In the rows, 128 means zero.
Turns, then the turns between two rows, first turn first; the first pair answered
turn z_148:
[ 82 137 136 121 122 140 156 142 117 141 124 144 110 148 112  91  58 101
 119 133 132  94 157 124 123 137  95 137] => [103 144 127 115 123 154 143 130 121 143  99 143 126 176 118 100  69 118
 116 119 144  80 156 112  93 129 111 155]
[155 128 134 135 162 129 111 122 124 143 112 113  97 169 137 123 122 166
 130 120 134 132 130 121  91 113 141 121] => [134 128 118 112 126 122 106 150 135 133 111 110 149 137 125 159 169 151
 131  78 123 109 110 124 122 113 122 141]
[ 87 162 110 124 143 138 111 179 121 122 149 118 145 160 122 158 120 160
 140 127 152 103 138 101 153 156 104 102] => [ 91 158 113 132 162 139 114 174 119 130 152 119 126 170 124 145 103 160
 139 141 152 112 142  96 146 158 108  95]
[108 124 140 138 136 109 137 154 118 125 164 134  99 109 120 126 108 120
 105 144 106 130 132 126 146 168 105  99] => [154 137 138 139 151 141 113 121 119 126 126 125  95 165 140 111 100 151
 106 138 131 124 139 108  89 149 138 107]
turn z_419:
[107  99 128 132 122 139 110 125 138 135 136 122 138 103 139 149 152 102
 156 148 145 156 124 136 117 109 120 130] => [106  98 127 134 118 132 117 137 133 134 141 125 143  99 133 157 159 107
 151 146 145 149 125 139 133 120 116 124]
[119 126 141 117  93 104 151 177 128 118 144 139 144  94 106 137 155  61
  96 122 126 143  76 133 159 119 114 115] => [117 125 150 127 109 104 161 179 121 126 154 144 112 103 104 117 130  75
  96 141 121 155  89 140 163 134 111 100]
[127 156  67 119 109  80 106 122 138 145 134 129 155 118 145 153 145 123
 150 163 128  49 142 112  70 124 165 170] => [116 156  67 109 107  72 122 149 138 145 142 132 160 104 134 164 151 126
 151 151 121  42 132 126 103 136 146 168]
turn z_784:
[110 146 120  94 115 139 116 165 180  80  82 129 136 132 114 117 140 100
 146  58 139  99  91 116 140 126 152 148] => [106 124 138 126 125 143 111 116 195  93  95 128 115 126 140  74 116  69
 142 122 144 140  97  94  98 105 179 137]
[152 124 118 130 118 145 104 103 133 120  92 114 154 157 135 126 130 139
 140 113 144 116 133 111  83 108 154 147] => [159 126 120 132 130 148 107 106 122 119  91 117 140 174 136 121 119 147
 143 115 144 122 138 114  80 115 155 139]
[132 151 114 122 106 128 122 109 126 129 109 103 135 123 122 128 117 136
 114 145 163 125 128 155 114 115 151 143] => [133 148 113 123 117 131 123 113 120 132 108 104 123 127 117 125 111 147
 111 141 159 124 131 159 114 119 149 143]
turn z_490:
[171  82 146 102 159 101 180 137  85 109 177 142 117 152  99 123 106 165
  89 195 105 119 125 102 120 131 144 107] => [190  85 129  81 129 128 148 110 109  99 143 134 163 165 115 135 144 159
  93 160 121  96 108  75  77  92 165 134]
[ 61 143 136 125  94 123  99  90 160  78 121 173 120 110 160 128 212  65
  96 110 117 135 119 150 128  98  97 161] => [ 48 134 152 144 116 110 124 106 144  82 149 180  73 105 154 115 179  69
  92 142 104 153 128 166 161 124  83 136]
[138 153 151 137 120 137  60 119  96 117 105 142 135 171 108  88 143 151
 128 144 141 140 131  77 103 137 143 102] => [118 161 139 114 103 125  66 152  98 107 107 145 162 155  85 119 171 154
 126 100 130 119 123  91 142 147 116 110]
turn z_751:
[111 128 114 107  95 104 144 143 126 115 133 138 161  92 124 158 173 116
 114  97 112 104  92 124 143 111 120 132] => [154 125 123 124 131 134 119  96 123 125 101 131 130 156 155 123 143 136
 120 117 139 127 108 102  67  85 165 133]
[167 104 124 136 150 122 108 127  99 116 118 157 137 122 136 127 149 144
 166 122 134 173 142 136  90 137 188 159] => [154 110 128 135 166 100 126 159  86 114 135 162 115 118 114 136 138 157
 159 114 120 171 151 161 134 166 167 145]
[132 133 132 126 128 141 114 115 138 119 123 114 144 143 133 123 123 145
 150 111 129 116 140 118 102 109 140 135] => [130 139 141 130 147 132 134 140 123 125 130 120 116 149 125 123 106 154
 143 111 117 114 152 129 124 133 127 123]

Between the rows of a pair lie two turns.
[153 144 128 173 137 123 139 144 136 115 156 123 145 151  98 170 173 157
 124 138 123  74  86 154 177 121 137 136] => [175 145 140 188 163 133 135 121 129 122 148 125 110 183 115 141 144 173
 124 159 132  89 106 145 157 122 158 129] -> z_148 then z_148
[122 141 111 106 119 127 134 147 125 122 125 128 157 114 101 159 153 136
 117  80 119 108 126 146 158 138  95 130] => [157 136 135 137 168 149 126 112 113 140 112 131  97 170 119 116  93 161
 116 123 136 136 148 134 109 132 132 118] -> z_148 then z_148
[128 119 130 132 101 129 103 133 160 120 123 104 201 102 134 119 154 118
 138  95 154 112 114 101 108 102 143 177] => [123 107 139 142 102 126 101 119 164 127 135 105 189  92 139 104 142 106
 135 120 151 132 114  90  99  97 149 173] -> z_490 then z_751
[128 114  97 109 149 132 125 133 103 143 118 145 116 152 130 134 123 177
 119  86 116 106 118 132 122 132 118 121] => [106  94  98 120 110 134 112 108 130 148 134 145 145 109 148 120 144 129
 124 115 116 125 100 102  97 101 122 130] -> z_751 then z_784
[148 121 129 142 141 139 104  66 136 164 144 127 118 101 147 105 101 108
 139 188 137 157 108  93  62  94 150 151] => [171 138 106 121 139 156  89  71 136 155 113 125 151 126 147 127 125 131
 144 139 151 130 106  93  53  90 157 167] -> z_751 then z_490
[137 104  46 134  54 126 122  95 143 141  93 142 149 124 186 156 161  90
 124  70 139 166 118  69 173  79 172 147] => [122 120  64 141 104  94 177 155 104 144 126 155  70 138 144 158 109 130
 113  78 113 170 148 118 253 154 126 102] -> z_751 then z_751
[132 123 114 111 103 157  95 157 123 119 115 128 185 132 107 140 173 142
 126  72 146 108  94 137 148 134 115 140] => [154 102 143 156 146 175  87  99 124 142 112 133 125 159 136  76 111 136
 127 147 158 149 112 115  85 119 152 119] -> z_490 then z_490
[208 143 148 114 157 121 145 111 118 163 108 131  59 116  83  92 110 191
 108 158 130 170 155 137 143 165 111 100] => [184 146 109  72  77 115 130 129 137 144 100 124 158  55  75 144 200 148
 121  96 123 125 112 127 155 129  96 144] -> z_490 then z_148
[106 108 170 130 138 149 152 155  98 141 158 136  68 103 134 152  74 142
 124 147 126 153 154 183 163 190 100  77] => [123 133 137  93 121 165 142 177 103 122 122 127 117 123 119 196 128 171
 135  66 133 112 143 191 169 180  92 108] -> z_419 then z_784
[108 134 116 120 151 122 158 139 105 142 109  93 127 119 110 141 124 139
 153 103 136 103 116 140 137 137 121 134] => [108 121 131 142 159 131 154 110 112 146 118  92 102 114 123 116 100 125
 154 144 141 127 117 127 111 123 137 122] -> z_784 then z_784
[172 128 118 136 157 114 105 140  66 165  96 150 103 151 136 110 123 118
 121 132 136 125 137 135 127 146 126  94] => [155 128 111 126 142 102 117 164  70 153 111 155 112 123 126 128 136 110
 119 113 121 119 131 148 160 152 107 100] -> z_419 then z_751
[ 47  94 150 139  94 137 121 156 102 124 157 119 188 148 107 139 135 108
 107 108  98 133 134 144 175 119 140 136] => [ 63  95 139 135  92 156 102 128 112 125 136 114 208 166 120 136 147 111
 108 102 115 124 128 127 140  96 163 149] -> z_751 then z_419
[151 116 153 143 175 136 105 126 144 116  86 129  60 151 162  77  81 110
  99 201 110 163 162 103  83 105 130 140] => [139 135 103  85 108 136  90 172 162  86  54 121 172 125 134 158 182 116
 102  90 109  93 128 118 128  96  95 189] -> z_148 then z_419
[ 61 103 144 152 122 143 117 118 146 149 148  94 176  65 166 115 159  46
 106 175 108 171  80 125 121 108 155 144] => [ 96 110 136 148 136 174  96  95 143 150 109  85 179 118 183 107 150  69
 109 163 131 162  85 113  71  93 185 154] -> z_148 then z_148
[144 144 116 107 144 162 118 149 120 127  97 123 127 164 135 136 141 148
 126  98 133 112 136 143 117 119 146 132] => [107 134 135 129 153 137 146 169 110 128 138 131  90 133 122 119 112 131
 122 144 113 137 141 156 157 147 122 104] -> z_148 then z_148
[107 143 106 111  90 119 151 160 124 113 111 126 152 112 138 174 172 126
 107  96 121 114 123 141 143 153  85 138] => [151 149 119 132 154 137 156 141 107 126  99 129  88 184 149 136 111 170
 102 122 134 136 156 141 109 169 112 114] -> z_751 then z_751
[121 121 126 124 115 116 117 134 143 121 113 124 158 121 121 137 161 134
 132 108 124 118 106 127 140 119 123 123] => [127 130 126 123 134 113 121 148 135 126 112 126 140 136 115 139 151 151
 127  98 119 114 112 135 152 136 118 121] -> z_751 then z_490
[137 134 116 146 146 153 123 120 118 137 131 144  95 153 153  93 106 140
 129 148 131 135 158 109 104 123 146 125] => [135 152 103 121 147 144 133 163 111 131 118 142 112 160 128 130 130 163
 128  98 129 104 153 138 141 141 124 128] -> z_784 then z_419
[166 167 139 120 148 147 106 128 121 115  58 113 145 180 114 127 131 171
 146  72 143 102 154 149 126 150 143 141] => [172 159 153 148 174 140 121 124 110 126  78 114 100 187 120  97  89 171
 143 112 142 129 164 149 126 162 144 117] -> z_490 then z_490
[129 137 149 132 137 127 134 112 131 148 151 138 121 118 142 118 115 110
 128 154 122 132 130 122 122 117 124 138] => [124 144 142 118 129 119 139 131 134 141 153 142 140 103 130 140 136 109
 127 128 117 115 121 129 144 126 107 139] -> z_490 then z_490
[ 96  93 139 133 121  94 147 114 140 148 186 120 118  53 124 129 146  83
 111 189 107 155 123 133 145 125 108  90] => [143  92 127 133 118 132 106  57 160 144 138 108 144  98 157 117 156  94
 113 176 140 149 124  99  64  80 156 115] -> z_751 then z_148
[120 154 126 149 122 139 103  99  89 144 116 107 134 116 111 111 118 166
 142 138 114 141 134  77  65 125 171 131] => [ 90 160 132 147 130 111 140 148  73 142 146 118 104  95  85 122 106 167
 133 143  91 146 139 110 130 158 135 108] -> z_490 then z_490
[ 81 119 127 137 125 106 147 173 134 114 144 124 149 105 113 171 138 133
 126 134 105 128 123 157 197 147 118 137] => [103 127 118 126 136 115 145 180 128 116 125 121 149 134 111 176 138 156
 126 104 117 114 127 164 189 151 122 139] -> z_148 then z_784
[ 62 134 130 127  96 105 135 128 140 143 181 139 118  78 116 118 117  92
 117 160 114 129 110 114 156 139  90 102] => [136 151 129 134 149 149 109  93 123 150 123 133  85 191 133  94  83 157
 116 145 147 130 136  99  78 134 145 106] -> z_784 then z_148
[124 158 110 106 126 122 150 156 104 129 117 127 132 130 114 148 141 168
 110  86 122 110 131 154 171 149 100 135] => [107 146 123 127 129 108 166 156 103 134 143 130 104 113 111 126 122 151
 107 121 112 126 135 160 178 157  93 118] -> z_751 then z_490
[ 89 134 149 117  93 107 144 129 140 136 149 133 129  77 135 122 118  72
 109 156 114 146 105 135 155 129  92 135] => [158 148 151 120 148 148 125  97 129 141  92 126  99 176 153  98  85 132
 111 144 151 144 132 117  85 121 140 143] -> z_784 then z_148
[ 88 155 139  81 126 145 114 162  88 130 134 108 169 132 116 146 131 117
 128  64  89 114 156 199 157 142 132  84] => [124 141 141  95 133 179  76  96 110 140 104  98 179 164 153 116 131 114
 136  86 117 129 153 157  73 103 181  99] -> z_490 then z_490
[117 110 156 120 176 107 118 124 143 127 165 122  66  92 114 117  90  48
 141 181 154 137 139  95 108 105  97 128] => [118 119 128  87 128 122  89 124 163 111 138 114 138  77 112 154 154  42
 146 125 162 103 116  89  98  76  94 166] -> z_419 then z_490
[145 160 100 151  80 174  61  44 125 111  89 126 185  98 103 135 161 116
  88  89 136  99  96 154  87  60 148 192] => [113 184 121 151 124 125 128 140  83 105 143 144 107  91  48 152 116 151
  74  85  92 100 119 220 207 149  84 136] -> z_751 then z_751
